(in the rows, 128 means zero)
which system made each run
run 1, Z_726 (11 x 20)
[[ 87 154  61 163 145 129 124  71 100 168 128 183 100 126 118  98 155 124
  147 149]
 [125 158  90 123 129  99 101 121  45 112  85 139 159 112 108  88 111  92
  142 117]
 [115 128 148 100 151 118 119 166 116  56 102  90 171  89  75 127 125 119
  100 106]
 [122  81 153 119 163 127 114 123 176  78 121  78 103 118 118 126 172 180
  118 139]
 [132  99 126 150 104  76 104 102 168 140 124 112 123 119 193 100 177 169
  152 140]
 [105 158 134 166 118  84 123 123 132 161 136 151 195  75 174 146 144 126
  145 148]
 [100 161 157 133 181 163 127 128  75 140 142 127 161  99 138 178 152 133
  142 171]
 [126 109 143  85 129 162 126 148  59 137 104  92 122 178 162 139 170 148
  139 160]
 [150  86 138  93  75 103 144 173 130 141  93 113 158 160 165 141  97 139
  129 165]
 [169 123 183 142 129 138 147 151 168 162 163 120 151 113 132 177  68 128
  143 163]
 [140 144 169 154 125 188 156 120 123 188 188 108  85 167 136 165 131 130
  136 114]]
run 2, Z_137 (11 x 20)
[[ 88 178 153 114 124 141 153 131 188 141 129  92 179 135 154 121 126 103
  118  99]
 [103 117 121 160 153 165 146  98 142 149 133 165 108 149 138 179 135 160
  121 192]
 [174 121  99 128 114 112  75  96  68 134 127 137 113 130 141  88 130 108
  162 143]
 [ 88 142 112  89 118 111 132 153 142 124 114  91 169 127 117 115  90  76
   97  79]
 [109  87 134 143 149 159 163 128 149 121 146 134  91 132 101 197 142 144
   89 145]
 [184 110 122 143  92 109  98 108  94 122 149 154  96 114 147  98 188 142
  155 135]
 [ 95 166 124 105 118  83 117 161 149 128 121 130 188 107 133  77  89 110
  118  99]
 [ 96 128 153 140 193 168 159 135 142 118 136 123 110 127  84 174 101 148
  108 151]
 [179 115 132 143 110 153 126  91  91 122 120 119  90 145 135 114 209 146
  167 142]
 [110 143 106 111  75  77 120 139 156 130  87 131 186 138 164  81 110 118
  125 113]
 [104 108 141 140 186 127 126 136 160 121 136 120 125 115 101 175  46 136
  101 148]]
run 3, Z_287 (11 x 20)
[[115 170 144 122  95 169 134 150 113 111 144 131 187 134  75 128 108 109
  100 128]
 [116 129 154 117 159 170 120 128 130 102 139 157  86 183 145 135 120 175
   97 131]
 [151 116  98 121 146 107 147  97 150 157 114 125  52 146 146  82 116 109
  166 106]
 [133 142 105 150  99 136 138 101 163 130 131  96 173  95  56 105 112  76
  139 128]
 [119 138 159 151 122 182  85 107 118  70 151 127 165 141 103 147 162 167
   89 147]
 [107 116 112 114 147 108  97 107 120 119 116 137  65 172 199  95 163 162
  117  96]
 [105 109  60 115 144  68 146 111 177 143 100 116 118  77 113  97 119  75
  142 113]
 [149 123 141 132 115 146 114 132 141  81 141 124 198  58  63 144 166 120
  126 179]
 [119 128 175 120  97 137  93 150 100  98 132 141 142 171 191 121 196 212
  106 140]
 [ 69 100  92 127 151  43 148 133 154 170  81 126  85 140 204 112 107 154
  130 106]
 [156 110 113 141 163  83 171 133 140 133  95 111 157  27  81 165 107  78
  173 161]]
run 4, Z_635 (11 x 20)
[[101 113 101 148  86 109 136 117 108 126 105 108 152 117 122 140 176 124
  115 123]
 [127 110 149 150 142 110 123 144  97 108 110 146 124 129 140 165 102 172
  113 145]
 [169 131 159  93 139 109 119 161 116 133 146 116 112 117 143  95 128 128
  158 123]
 [124 127 121 121  96 124 167 133 143 147 125 112 152 105 129 150 172  95
  130 122]
 [132 127 148 162 123 163 151 124 111 126 118 152 135 151 123 183 120 155
  121 165]
 [145 150 160 111 133 141 107 146  97 154 145 109 125 159 146  88  98 143
  155 137]
 [102 137 109 108 131 111 147 138 134 166 126  90 148 106 133 131 122  75
  134 107]
 [134 117 121 152 144 164 157 106 119 116 127 149 107 132 100 197 118  99
  107 136]
 [154 144 147 128 103 163  97 125 104 125 160 140 105 180 124 100 106 138
  117 108]
 [ 80 145 106 115 118  94 118 140 162 167 147 112 149 124 142  91  93 106
  110  94]
 [106 127 101 144 181 136 157 106 160 121 126 162 106  90  89 161 117 107
  115 139]]
run 5, Z_137 (11 x 20)
[[ 86 106  83  94 118 134 146 144 110 138 153 142 163  57  84 154 229  91
  108 170]
 [119  91 110  99 102  94 121 192  48 105 110 181 154  99 103 128 158 177
  108 189]
 [153  96 151  80 155  72 125 202  89 100 105  97  99 117 105  77  81 166
  144 115]
 [159 129 176 125 147 125 214 152 184 119 102  73 104 109  96 131 135 125
  164  96]
 [173 144 182 187  83 151 187 117 162 140 113 145 159 134 152 175 165 163
  165 168]
 [149 154 171 148 115 102  84 132 101 166 131 138 163 155 213 115  78 167
  168 164]
 [108 157 132 102 200 124 129 128 124 186 129  86 110 142 163 118  48  84
  158 112]
 [136 136 107 135 132 194 202  92 123 165 122 127  96 148 110 196 149  55
  139 127]
 [159 114 108 146  22 146 123 122  81 147 146 186 141 177 158 162 149 114
   98 139]
 [100 117 113 111 109  75  61 171 108 159 182 143 106 148 154  85  42 133
   82  81]
 [ 92 143 112 139 193 136 153 122 146 148 185 113  52  94  60 119 110  89
  111  60]]
run 6, Z_994 (11 x 20)
[[152 188 169 155 142 121 122 135 135 166 180 162 186  60 140 150  99 100
  160 146]
 [100 163 140 102 149 190 137 161  67 150 188 160 149 104  84 159 158 107
  109 160]
 [ 98 105  94 101 108 131 148 177  21 174 124 146  92 184 118 123 118 138
  116 135]
 [144 106 107 145 107  88 167 148 118 178 106  99  98 154  98 114  19 106
  151 107]
 [171 142 148 157 130 177 165 102 191 130 173 108  90 126  58 134  88  80
  130  89]
 [120 167 127 133 112 196 138  95 151 114 169 187  76 185 127 111 174 132
   91  84]
 [ 73 156  76 141 140 100 125 104 132 138  87 207 108 178 178  90  85 150
  109 114]
 [100 138  72 121 194  97 100  89 179 108  96 123 136  88  86  81  50  84
  140 137]
 [113 112  91  79 133 168  87  99 188  74 154  87 133 112  60  72 183  92
   91 121]
 [ 71  72  91 115  78 112 103 117 166  93 110 128 109 176 162  99 208 187
   67 116]
 [113  83 110 172 150  10 104 103 170  91  60 123 119  92 184 125 111 185
  135 126]]
run 7, Z_117 (11 x 20)
[[124 156 122  84 139 106 129 138 159 122 120 150 189  60 159 109 185  97
  147 149]
 [ 99 104 110 127 139 156 135 120 123 132 126 128 163  93  85 151 187 152
  136 222]
 [131  86 126 138 125 107  97 136  45 156 111  91 116 148 131 123 127 181
  164 185]
 [130 121 146 144 119  64 152 165  85 165  95  77 149 115 163 157  80 115
  153 104]
 [152 127 167 149 162 147 167 125 145 116 126 106 137  94 118 227 103  87
  123 127]
 [200 142 190 132 136 197 109 113 100 105 153 142 121 156 145 165 139 140
  144 160]
 [138 174 156 105  84 139 126 161 111 172 135 164 170 179 193 107  90 137
  144 152]
 [ 96 138  89  95 137 144 160 143 151 192 146 154 142 136 114 147  49  66
  114 154]
 [152 111 104 119 118 197 127 111  96 147 190 121  75 149  53 141 126  69
  109 119]
 [125 139 146 148  43 147 118 151  88 125 169 142 108 194 118 103 134 155
   81  62]
 [ 77 144 110 134 134  83 127 149 175 121 135 188 106 152 151 106  51 137
   68  66]]
run 8, Z_726 (11 x 20)
[[ 77 133 146  58 150 152 134 160 154 108  97  93 146 169 160 108 147 153
  104 133]
 [157  74 104 105 117 124 153 105 187 144  85  99 130 133 137 135 136 119
  165 197]
 [188 115 155 175  75 122 100 118 112 156 183 125 154  98 126 147 132 123
  151 154]
 [ 70 161 161 155 126 140 119 157  93 165 182 126 145 147 143 152 108 155
   90 106]
 [ 92 120 105 101 180 138 162 122 118 156  81 121  88 175 167 159  96 116
  132 140]
 [219 105 121  98  99 129 154 125 115 124 100 140 103 132 139 144 126  70
  161 131]
 [158 140 163 128  69 146 133 173 130 110 188 169 145 119  84 125 121 131
   90 112]
 [ 73 140 131 133 162 159 137 129 162 153 155 134  95 172 100  99  83 170
  105 135]
 [145 121  84 142 135 118 151  75 140 162  86  98  75 160 131  99  99  89
  173 110]
 [173 131 108 163  73 105 141 111 109  90 118 153 143  90  90 147 132  70
  112  76]
 [ 98 152 144 131 156 146  91 139 137  60 167 178 130 109  85 124 121 155
   63 104]]
run 9, Z_994 (11 x 20)
[[164 133 118 119 111 118 138 136 105 122 123 147  85 149 106  87 100 109
  137  94]
 [113 162 137 136 107 144 149 127 181 130 132 127 144 156 111 104  81 117
  113 101]
 [103 132 116 141 171 165 143  92 163 117 125 145  91 148 112 137 125 140
  115 138]
 [131 135  87 119 133 121 105  91 122 111 106 156  96 143 135  71 147 123
  137 118]
 [ 96 135  96 130 105 105 109 107 181 115 106 120 173 129 129  94 106 110
  109 120]
 [100  95 113 130 168 128 105  99 175  90 128 106 125 105 112 149 142 133
   95 144]
 [136 103 119 108 130 100  88 119 126  91 126 122 104 112 154  93 193 147
  124 119]
 [113 121 132 125  98  71 121 144 161 117 101 123 177 106 170 114 148 149
  125 128]
 [129 106 158 140 162 109 127 133 150  93 111 113 161  74 127 178 142 150
  126 163]
 [162 123 168 113 137 126 111 148  74  97 130 103 136 101 141 131 193 151
  149 140]
 [129 133 164 116  83 110 152 171 100 156 105 103 180 136 179 143 151 148
  147 144]]
run 10, Z_117 (11 x 20)
[[169 121 153 112 143  88 136 144 176 115 136 146  85 108 163 103 128 150
  144 109]
 [149 146 116 160 105 116 152  93 173 136 128 166 144  90 132 121 167 112
  153 144]
 [100 151 112 166 138 156 116  80 124 122 109 126 162 130  98 118 149 148
  143 173]
 [ 96 124 130 105 154 121 113 134  95 142  93  73 124 160 143  93 128 154
  149 142]
 [128  86 118  96 118  90 158 152 134 132  90  88 121 122 154 152 134 103
  126 110]
 [163  92 139 149 117 124 119 111 144  90 128 120 146  94 114 185 131 108
  112 142]
 [156 144 180 149 135 137  80 122 113 118 157 116 157 120 145 128 123 162
  146 155]
 [107 159 154 113 144 120 142 150 122 186 137 130 143 134 191 131 122 138
  153 149]
 [126 117  91 112 138 144 167 122 112 161 117 153 121 122 131 180 126  76
  128 161]
 [162 123 127 131 102 170 119 125  66 112 136 131 135 145  76 142 114 106
  122 145]
 [122 143 172 123 101 134 125 176 111 143 148 111 135 169 126 110  76 159
  113 108]]
run 11, Z_635 (11 x 20)
[[157 170 135 146 147 125 135 109 103 134 106 109 153 102 111 114  89  84
  175 126]
 [117 138 154 138 140 165 122 116 122  95 145  78 144 116 107 174 153  98
   95  93]
 [110 104 133 117 126 146 117 131 128 144 155 142  84 182 179 158 127 146
   87 118]
 [146 140  97 104 120 101 116 131 136 172 140 178 118 133 154  88  68  96
  144 141]
 [121 153 108 138 131 142 136 117 154 116 143 125 170  76  49 115 114  79
  125 132]
 [ 88 113 134 156 137 174 130 110 126  98 147 103  99 150  78 143 171 170
   87 115]
 [102 117 108 124 123  93 117 126 115 146 108 147  73 187 183  82 116 172
  122 101]
 [140 147  96 118 141  63 129 124 161 114  84 161 151  80 136  92  79  86
  149 113]
 [148 122 146 139 143 159 129 108 182  53 136 117 149  73  64 152 169 115
  107 130]
 [113  97 150 139  98 154 112 114 144 116 145 112  97 185 156 119 204 203
  105 137]
 [110 123 100 127 116  51 115 130 121 174  83 152 138 140 210  86 103 162
  162 159]]
run 12, Z_287 (11 x 20)
[[161 142 125 135  99 107 155 141 148 126 128 162 150  95 107 129  98  90
  128 119]
 [137 172 177 140 129 156 123 140 130 117 152 155 169 132 132 131 116 156
  131 152]
 [105 148 146 128 154 149 145 127 112 159 126 125  93 172 162 116 140 165
  146 131]
 [124 112  83 130 132 128 169 105 127 163  96 110 102 139 106 131 106  89
  150 133]
 [160 120 130 130 110 153 114 115 122  99 126 104 161 120  79 144  99  92
  124 144]
 [136 136 171 121 118 155  88 132 129 100 162 112 126 161 148 120 137 149
   99 101]
 [ 99 126 106 137 143 109 134 108 164 151 147 142  73 140 158 113 134 125
  111  89]
 [138 129  84 148 136 116 134  93 138 134 128 151 131  79  85 116 131  86
  145 149]
 [136 147 139 118 109 155  91 128  96  93 135 125 180 120  94 101 155 140
  125 159]
 [ 78 116 135 105 132 125 114 144 134 112 121 116 109 171 157 105 153 183
   96 113]
 [120  85  90 138 152  76 155 110 168 129  97 130  72 109 133 129 128 125
  134 118]]

runs to name
run 13 (2 x 20)
[[ 81 144 178 166 123 114 143 174  38 184 132  62 142 156 139 148 104 180
  141 111]
 [110 136 127 154 159  92 191 126  97 158  82 146  45 161 184 150 126 143
  146  73]]
  Z_137
run 14 (2 x 20)
[[130 158 111  69 104 123 179 185  73 159  85 173 155 159 153 148  62  62
  124 124]
 [166  91 148 103 113 172 167 173 105 162 160 138  61 194 109 182  50 114
  101 122]]
  Z_137
run 15 (2 x 20)
[[163 146 122 133 106 143 125 102 134 105 129 178 142 123 154 157 138  84
  115 123]
 [123 160 136  96 142 137  87 127 141 141 148 148 156 135 172 101 104 124
  131 153]]
  Z_287
run 16 (2 x 20)
[[116 128 123 131 160 164 136 101 142 147 154 110 117 105 107 152 161 108
  133 151]
 [122 121  99 141 108 155 118  97  83 138 122 144 100 171 129 129 149 127
  122 134]]
  Z_635
run 17 (2 x 20)
[[132 143 135 111 142 147 122  88 170  50  88 134 152 116 176 165 190  92
   99 104]
 [145  90 139  98 115 151  77 114 173  93 128 144 143 167 182 148 142 157
   97 181]]
  Z_635
run 18 (2 x 20)
[[ 92 133 136 136 118 170 146 138 128 127 145 115 136 150  80 140 128 141
   94 129]
 [124  97 101 130 139 132 115  97 135 130 103 116  87 173 134 120  99 138
  126 140]]
  Z_726
run 19 (2 x 20)
[[ 78 120  94 102 192 117 116  96 161 137 113 161  74 149 200 118 157 152
  117 141]
 [165 125  59 111 145 129 119  77 152 108 109 174 116  92  89 100 120  60
  149 161]]
  Z_137
run 20 (2 x 20)
[[132 196 143 175 189 141  95  79  90  94 121 199 133 109 152 150 122 132
  134 130]
 [122 197 152  71 166 159 150 160  89 120 100 153 150 137 127  75 143 130
  160 142]]
  Z_117
run 21 (2 x 20)
[[114 110 131 127 109  62 120 180 117  81 143 164 111  85 111  99 158 173
   86  84]
 [126 117 142 111 120  83 172 177 156 106 114 175 109 102 132 105 172 177
  125 126]]
  Z_635
run 22 (2 x 20)
[[ 84 129 105 119 100 123 155 143 174 136  95 135 224 116 121 169  92 101
   98 177]
 [138  84 125 109 192 171  78 110 114 137 173  85  99 122  82 153  83 119
  129 192]]
  Z_117
run 23 (2 x 20)
[[121 142 119 123 149 161 158 104 157  98  92  79  81 167  64  55 131 135
  148  93]
 [118 130  94 134  90 156 165  71 205 104  74 119 116 187 136  95 168 123
  124 109]]
  Z_994
run 24 (2 x 20)
[[115 147 125 103 145 101 139 133 177 127 124 133 123 105 154  87 152 116
  134  99]
 [125 149 129 140 142 157 158 116 163 122 121 165 155 109  96 149 121 124
  132 175]]
  Z_137
run 25 (2 x 20)
[[132 106 123 148 158 128 134  89 117 171 114  89  90 134 152 131 153 146
  182 166]
 [143 142 100 140 101  99 145 107 112 142  78 127 166 111 151 138 124  77
  156 128]]
  Z_137
run 26 (2 x 20)
[[ 84 134 102 155 136 172  93  71  94 187 178 112 109 141 137 119 207 141
  147 170]
 [100 105  44 152  80  72 127 104  85 186 122 153 120 119 153 130 145  87
  126 122]]
  Z_994
run 27 (2 x 20)
[[109 118 137  93 151 121 138 178  77 138 116 126 118 147 145 165  80 117
  104 120]
 [178 109 144  98 124 133 151 166 117 124 150 152  96 117 112 160  96  88
  115 114]]
  Z_117
run 28 (2 x 20)
[[110 154 131 132 148 123 204 138 205 126  97 172 106 145 116 123  72 134
  124 110]
 [192 160 129 164 143 178 157  63 157 117 125 153  84 133  86 112 133  97
  175 128]]
  Z_726
